ruma: [147 148 125 153  88 134 116 110 115]
Nini: [148 134 110 153 115  88 147 126 116]
sifu: [115 110 148  88 134 115 147 153 126]
which: [148 134 110 153 115  88 147 126 116]
Nini
order: [ 88 153 116 110 148 126 115 134 147]
Nini
order: [ 88 147 126 116 148 134 110 153 115]
Nini

ruma: [128  93 150 129  91 138 135 130 111 102  87]
Miko: [115 138 124 133 165 143 138 122 107 190  63]
faf: [190  64 122 115 138 165 143 138 107 133 124]
sifu: [109 121 137 137 124 132 145 118 118 146  81]
kege: [206  87 112 101  91 147 120 175 100  95 117]
lag: [ 83 150 150 158 118 112 126 103 169 114 171]
kerul: [135  87 150 126  84 143 135 137 107 102  87]
sug: [115 138 124 133 165 143 158 122 107 190  63]
Nini: [174 115 103 104 144 143 126 152 103  86 105]
nonap: [174 115 103 104 144 143 126 152 103 139  87]
badok: [111 137  91 128 130 129  93 135  87 150 102]
succ: [175]
[100]
order: [ 63 107 115 122 124 133 138 138 143 165 190]
Miko
succ: [121]
[137]
order: [ 87 128  93 150 129  91 138 135 130 111 102]
ruma
which: [206  87 112 101  91 147 120 175 100  95 117]
kege
order: [ 87 102 111 130 135 138  91 129 150  93 128]
ruma

kege: [131 145  77 158  89 122 139 154  96 152 153]
sifu: [168 182  80 122 130 153 164 156 150 150 130]
Nini: [150  80 121 130 164 168 156 153 150 182 130]
faf: [153 121 130 130 156 150 150 167  80 182 164]
Miko: [168 182 130 156 164 150 150 122  80 153 130]
order: [ 80 121 130 130 150 150 153 156 164 168 182]
Nini
order: [130 182 150 153 156 168 164 130 121  80 150]
Nini
order: [182 150 130 121 168 156 150 153  80 130 164]
Nini
order: [153 150 182 130 150  80 121 130 164 168 156]
Nini
succ: [154]
[96]

badok: [119 123 137 131 113 140 136 121]
rik: [140 123 155 183 125 139 140 123]
Nini: [132 130 128 120 130 129 126 127]
sug: [142 130 130 195 145 117 128 108]
ruma: [113 129 112  65 120 127 122 142]
kerul: [119 123 137 109 113 140 132 148]
succ: [139]
[140]
succ: [136]
[121]
which: [119 123 137 109 113 140 132 148]
kerul

lag: [106 112 137 172 126 116 118 148 131 138 143 159]
badok: [135 127 133  61 103 128  94 115 140 106 126 111]
Miko: [118 125 119 128 110 128  79 116 144 135 127 123]
faf: [134 140 129  98 156 140 164 132 118 119 111 105]
rik: [140 164 156 132 111 140  98 135 105 129 118 119]
ruma: [194  88  92 119 109  91  91 148 108 105 184 156]
kerul: [119  92 105  91 184  88 109  91 148 109 194 156]
order: [ 79 110 116 118 119 123 125 127 128 128 135 144]
Miko
order: [156 194 119  91  91 109 184  92 105  88 108 148]
ruma
order: [105 111 119 118 132 164 140 156  98 129 140 134]
faf
order: [108 105 184 156 194  88  92 119 109  91  91 148]
ruma
order: [156 194 109 148  91 109  88 184  91 105  92 119]
kerul
order: [140 164 140 132  98 129 134 156 111 118 105 119]
faf

sifu: [113 104 121 139 136  96 122 133 116  85 136 166 137 137 148 151 131 131
 138  87 161  85 156 117 158 132 123 120 147 121 100 105 164 102 118 174
 160 130 134  96 105 138 100 117 161  96 131 154]
nonap: [ 98 110  98 104 121 114 128 143 129  90 162 150 126 107  97 124 134  90
 189  71 159  98 150 127 122 153 132  99 147 129 122  88 122  96 141 145
 146 177 173 105 146 111  97 103 139 129 126 106]
lag: [156 125  95  86 141 153 122 141 125  86  85 173 127 139 138 147 136 138
 158  97 134 103 158 121 156 151 149 123 135 151 105 125 116 127  98 180
 148 138  77 117 119  82 112  90 114  65 139 153]
Nini: [ 98 110  98 104 121 114 128 143 129  90 162 175 126 107  97 124 134  90
 189  71 159  98 150 127 112 153 121  99 147 129 122  88 122  96 141 145
 146 177 173 105 110 111  97 103 139 129 126 106]
faf: [136 126  95  96 135 126 126 134 127  76 115 151 136 147 137 145 116 138
 141  85 138 103 156 110 141 151 136 122 135 148  98  90 117 121 106 175
 159 146 117 119 100 103  94  84 129  98 147 133]
ruma: [114 117 117  97 137  96 145 107 120  58 120 139 139 148 119 158 135 137
 180 100 152 112 188 129 179 132 123 151 120 113  93 117 116 131 134 180
 161 175 131 118 138 127 119 115 152 100 100 114]
succ: [164]
[102]
which: [136 126  95  96 135 126 126 134 127  76 115 151 136 147 137 145 116 138
 141  85 138 103 156 110 141 151 136 122 135 148  98  90 117 121 106 175
 159 146 117 119 100 103  94  84 129  98 147 133]
faf

